Small tables with named rows and columns. After each table, cells are looked up by row and column.

zoraki
         buk  sifubi  lonazo  tuva  fatoto  nebudu  letezem  par
nokidez  492     780     719   475     522     485      512  275
pivor    732      50     391   556     384     471      740  660
bebuka   462     441     387   512     545     528      403  593
tuv      151     581     221   425     727     581       59  767
nivesi   515     663     660   481     498     481      549  355
dol      420     517     424   489     561     528      390  571
vav      503     880     791   474     524     476      505  179
lin      158     581     217   436     704     579       74  773
nar      516     400     492   499     465     494      596  581
nepu     247     541     273   450     675     565      161  709
biz      565     553     647   479     477     467      614  391

What is the tuva of nar in zoraki? 499
What is the buk of bebuka in zoraki? 462
What is the buk of lin in zoraki? 158
What is the sifubi of nar in zoraki? 400
What is the sifubi of biz in zoraki? 553
What is the lonazo of nivesi in zoraki? 660
What is the sifubi of vav in zoraki? 880

dat =
         natag  tul  tugi  borazil  dazo  ror  kizor  kop
zifad      190   80    71       67   151  145    150  147
naf        130   83    83       70   150  143    148  143
sopozo     129  238   247      252   146  162    141  151
sazolaf    189  121   113      114   150  152    148  152
lugelo     138  233   243      246   147  161    143  153
rutefe     135   75    75       63   150  140    148  139
nup        141  230   239      242   147  162    143  155
dalofus    117  112   117      106   148  143    146  139
desipob    122  230   243      243   145  159    143  149
zib        105  168   178      172   144  150    142  140
nok        143  231   239      242   149  161    144  155

nup, tul => 230
lugelo, borazil => 246
dalofus, tul => 112
desipob, tugi => 243
sazolaf, natag => 189
zib, natag => 105
zib, borazil => 172
Row with the largest natag: zifad

zisoma:
|  | punom | vokupi | tof |
|---|---|---|---|
| binebu | 3977 | 1637 | -2484 |
| sil | -2312 | -3540 | 4179 |
| gatete | -6380 | 2411 | 2196 |
| lusuded | -5347 | 3987 | 3480 |
| vunut | -882 | 1578 | 3990 |
| zakopeb | 15 | -3582 | 2116 |
| nivote | 5221 | -1672 | 704 |
| ler | 4615 | -1054 | 689 |

vunut, punom: -882
zakopeb, vokupi: -3582
gatete, vokupi: 2411
lusuded, vokupi: 3987
lusuded, punom: -5347
sil, tof: 4179
ler, vokupi: -1054
sil, punom: -2312
gatete, tof: 2196
vunut, vokupi: 1578
sil, vokupi: -3540
nivote, punom: 5221
gatete, punom: -6380
ler, tof: 689
binebu, punom: 3977
ler, punom: 4615
nivote, tof: 704
Row with the largest vokupi: lusuded

puf.tsv
	kuderon	rin	pesi	pivil	kedaz	simuz
guz	-0.83	0.66	-0.35	0.41	-0.52	-0.63
tiv	0.41	-0.45	0.66	0.25	-0.51	0.26
zal	0.06	0.37	0.77	0.33	0.78	0.09

guz, kedaz -> -0.52
guz, kuderon -> -0.83
guz, pivil -> 0.41
zal, kuderon -> 0.06
tiv, pesi -> 0.66
zal, simuz -> 0.09

Table zefibi
|  | munoge | kip | kib |
|---|---|---|---|
| per | 4.35 | 4.54 | 4.35 |
| gerefaf | 4.92 | 3.62 | 5.18 |
| nuba | 4.62 | 4.81 | 4.65 |
| babi | 5.02 | 7.81 | 3.27 |
| vokosal | 4.50 | 3.67 | 3.41 |
| fek | 4.40 | 3.85 | 4.23 |
| gafo | 6.25 | 5.31 | 5.95 |
| sagimep | 3.31 | 8.76 | 4.32 |
| vaza | 4.52 | 9.64 | 3.75 |
| ripipel | 2.46 | 4.63 | 4.62 |
| rusod | 2.92 | 8.41 | 4.93 |
| kez | 4.08 | 5.73 | 5.56 |
| migovo | 4.48 | 0.70 | 4.45 |
| zatupaf | 2.19 | 2.04 | 3.80 |

kib of nuba is 4.65
kib of kez is 5.56
munoge of fek is 4.40
kib of ripipel is 4.62
kip of babi is 7.81
kip of fek is 3.85
kib of per is 4.35
munoge of sagimep is 3.31
munoge of zatupaf is 2.19
munoge of nuba is 4.62
Which row has the largest kib? gafo

muget:
columns: zugon, fim, suza, refaze, leg
bog: [-175, -192, -161, -239, -166]
bebuk: [-555, -385, -195, -381, -353]
pefi: [379, 216, -511, 528, 142]

zugon of bog is -175
refaze of pefi is 528
leg of bog is -166
leg of bebuk is -353
suza of pefi is -511
fim of pefi is 216
fim of bog is -192
refaze of bog is -239
zugon of pefi is 379
suza of bog is -161
zugon of bebuk is -555
suza of bebuk is -195

gutemil:
|  | tul | novid | rav |
|---|---|---|---|
| geboto | -2.95 | 2.41 | 5.27 |
| fis | -1.98 | 1.31 | 3.57 |
| pevuga | -1.87 | 5.61 | 3.29 |
| mut | 2.99 | 1.02 | -5.87 |
| babit | -1.21 | -1.30 | 2.00 |
| tufepe | -0.15 | -0.97 | 0.07 |
| zikek | -2.63 | -0.35 | 4.95 |
| mot | -1.00 | -2.94 | 1.64 |
| murus | -1.07 | 1.37 | 1.79 |
| dulu | -0.02 | -8.75 | -0.48 |
| gir | -0.06 | 2.51 | 0.06 |

novid of mot: -2.94
rav of mot: 1.64
tul of fis: -1.98
novid of murus: 1.37
tul of dulu: -0.02
rav of zikek: 4.95
tul of babit: -1.21
novid of mut: 1.02
novid of geboto: 2.41
tul of tufepe: -0.15
rav of fis: 3.57
rav of dulu: -0.48
tul of mot: -1.00
rav of babit: 2.00

nege =
,sevu,doko,gumo
kek,0.2,0.5,0.1
gabut,0.9,0.1,0.1
fazo,0.1,0.7,0.2
perav,0.0,0.9,0.2
ref,0.5,0.3,0.1

ref, doko -> 0.3
gabut, doko -> 0.1
ref, gumo -> 0.1
ref, sevu -> 0.5
kek, sevu -> 0.2
fazo, sevu -> 0.1
gabut, gumo -> 0.1
fazo, doko -> 0.7
perav, gumo -> 0.2
kek, doko -> 0.5
fazo, gumo -> 0.2
kek, gumo -> 0.1
perav, sevu -> 0.0
perav, doko -> 0.9
gabut, sevu -> 0.9
Row with the largest sevu: gabut

Table bifiz
|  | dogoz | nis | nif | fonifi | tunasus | nogako | gor | zadizeg | kob | nof |
|---|---|---|---|---|---|---|---|---|---|---|
| naz | 222 | 128 | -501 | -461 | -383 | -466 | 141 | 188 | 197 | -60 |
| peba | -609 | -228 | 202 | 31 | -92 | 278 | -609 | -501 | -397 | -86 |
| figad | 232 | 84 | -491 | -438 | -355 | -496 | 222 | 221 | 191 | -103 |
| tofemis | 170 | 191 | -596 | -466 | -522 | -275 | 38 | 218 | 276 | 163 |
| puderul | -434 | 284 | -100 | -491 | -617 | 488 | -724 | -136 | -79 | 466 |
| bomuged | -401 | 264 | -129 | -580 | -654 | 454 | -745 | -119 | -13 | 475 |
| zeg | 201 | 177 | -577 | -504 | -432 | -402 | 96 | 248 | 264 | 22 |
| bapu | 167 | 2 | -562 | -283 | -435 | -454 | 140 | 136 | 259 | -18 |
| fusapes | -559 | -441 | 212 | 194 | 102 | 23 | -427 | -536 | -486 | -313 |
| muno | -145 | -865 | 128 | 497 | 591 | -642 | 226 | -453 | -649 | -964 |
| meles | -601 | -407 | 177 | 157 | 65 | 145 | -485 | -534 | -414 | -232 |
| rududov | -632 | -401 | 262 | 190 | 111 | 197 | -547 | -616 | -525 | -289 |

gor of bomuged = -745
nogako of fusapes = 23
gor of zeg = 96
nis of bomuged = 264
kob of fusapes = -486
dogoz of rududov = -632
Which row has the largest fonifi? muno

